In the rows, 128 means zero.
Each path below is one point turned by a fixed rotation once a step. After each direction that follows a path, write how fast that rotation turns it, in degrees per step (0 if it stays still).
Each turn is a multiple of 5 degrees from 10 to 175, or 0.
Each row of a path follows its step; steps can be skipped.
path 1
step 3: [128 135 119 120 133 147 143 124 132 121 128 128 116 137 135 136 131 121
 131 140 127 118 138 130 120 125 119 120 123 138 119 134 120 133 110 128
 118 122 127 132 133 139 132 129 132 125 135 141 123 147 117 133 110 138
 122 130 135 126 124 126 137 117 141 127 140 126 129 128 117 139 126 125
 127 124 127 122 138 127 128]
step 9: [143 129 125 123 114 126 120 115 141 119 137 130 136 113 138 118 125 115
 134 128 130 126 140 126 114 128 119 136 117 130 130 123 136 121 127 128
 134 120 139 143 122 133 118 130 138 136 128 123 131 116 134 139 133 132
 131 121 128 129 133 145 141 131 135 132 130 121 113 131 134 136 131 121
 142 128 133 127 122 127 132]
step 10: [142 125 121 121 124 129 128 134 132 111 134 148 122 108 129 139 122 116
 121 127 128 129 125 125 130 126 117 126 114 130 135 129 120 123 119 129
 114 137 117 117 123 116 133 126 142 131 136 126 117 123 131 125 133 119
 127 130 121 136 131 119 130 129 133 126 124 108 120 111 120 128 128 128
 135 129 128 134 132 131 133]
step 24: [123 133 138 131 124 130 136 124 146 132 135 126 126 135 120 125 137 135
 138 110 119 109 127 130 138 132 125 149 132 130 136 134 121 137 125 131
 129 120 130 131 132 128 122 122 130 126 121 129 124 125 137 137 132 137
 116 134 139 128 143 134 131 115 117 126 140 122 142 124 127 140 126 134
 131 141 128 124 128 139 140]
step 33: [124 124 136 125 111 146 134 129 126 120 121 123 114 124 137 113 120 134
 129 121 127 124 130 125 133 122 132 136 125 126 129 153 137 124 132 128
 117 135 131 134 131 121 117 130 132 130 122 126 116 129 130 139 116 129
 120 132 119 122 128 126 121 121 122 122 128 124 133 124 121 113 135 123
 114 119 123 141 144 131 136]
step 34: [129 129 130 129 115 139 142 131 137 129 133 112 117 125 120 121 135 129
 126 138 122 118 129 131 133 142 133 125 124 131 126 131 144 125 119 111
 130 134 122 135 127 141 141 127 128 113 119 149 129 133 125 125 129 135
 127 136 110 116 126 120 120 128 131 118 123 118 129 135 128 133 135 124
 128 135 137 128 124 122 132]
step 35: [122 128 126 119 130 141 139 128 131 132 130 126 136 128 125 128 124 125
 133 131 139 132 143 121 135 134 116 124 135 129 129 131 119 128 121 141
 136 130 128 150 125 135 147 127 131 123 115 118 136 124 126 122 128 133
 127 128 121 125 126 127 127 122 133 121 153 115 117 127 135 140 122 121
 119 119 139 111 130 127 128]
step 40: [118 129 131 123 120 133 125 121 124 138 119 128 134 118 138 120 132 115
 128 130 125 135 129 120 131 132 119 144 133 122 121 128 122 134 128 135
 136 132 140 117 135 123 120 126 153 139 125 140 138 127 134 129 125 121
 125 127 136 121 136 115 137 132 124 129 133 112 124 135 121 143 134 121
 127 138 131 145 120 129 136]
step 46: [137 125 128 127 127 135 131 134 134 112 118 129 124 115 117 123 114 132
 126 133 119 133 131 134 144 125 122 122 126 136 131 125 132 135 141 111
 126 134 119 133 123 112 132 136 141 126 135 129 121 132 120 119 121 122
 130 139 128 130 122 127 126 121 126 143 142 119 107 121 134 121 139 132
 123 141 127 127 122 130 129]
Directions:
[127 129 130 128 128 128 129 127 125 127 132 128 127 125 128 126 127 129
 128 127 127 127 127 126 128 127 126 130 126 126 127 129 128 124 125 126
 130 125 128 128 127 131 127 125 128 129 123 129 126 128 126 127 129 126
 128 126 129 127 131 130 126 127 131 127 127 124 126 131 125 126 124 130
 127 130 128 129 129 130 129] => 45
[124 128 129 127 126 131 127 127 125 131 129 130 128 127 129 127 130 127
 128 129 128 127 131 128 128 124 129 128 131 127 129 126 129 125 130 129
 129 127 125 128 129 127 130 126 122 128 130 123 129 129 129 128 128 130
 125 128 126 129 127 131 132 127 129 127 130 129 128 129 129 126 126 129
 129 126 126 127 128 131 128] => 120
[128 128 131 128 127 127 128 127 128 130 125 127 128 125 126 127 129 127
 125 128 128 126 131 127 128 128 126 130 132 126 129 126 128 131 126 126
 130 127 130 131 126 133 125 131 128 129 129 125 129 124 128 126 131 130
 129 124 131 126 125 125 129 127 128 126 128 127 131 128 127 128 128 127
 129 127 131 129 129 128 129] => 140
[126 128 127 126 129 128 126 125 128 129 128 128 129 129 128 130 128 127
 128 129 130 126 124 132 129 128 128 131 125 129 127 129 125 127 128 125
 131 128 129 127 130 129 127 130 127 130 125 128 131 126 130 130 129 129
 131 127 126 124 126 130 129 126 129 125 130 127 129 129 129 130 131 127
 127 131 124 125 127 129 126] => 140
[130 132 132 127 127 129 127 126 128 131 127 129 130 130 130 126 127 128
 127 129 129 128 126 125 130 131 132 128 129 127 123 128 128 127 128 128
 126 126 129 131 127 125 129 129 129 128 128 129 128 126 133 127 129 128
 127 124 128 129 132 129 131 131 129 128 130 127 126 126 129 129 126 128
 126 129 128 126 129 127 127] => 140
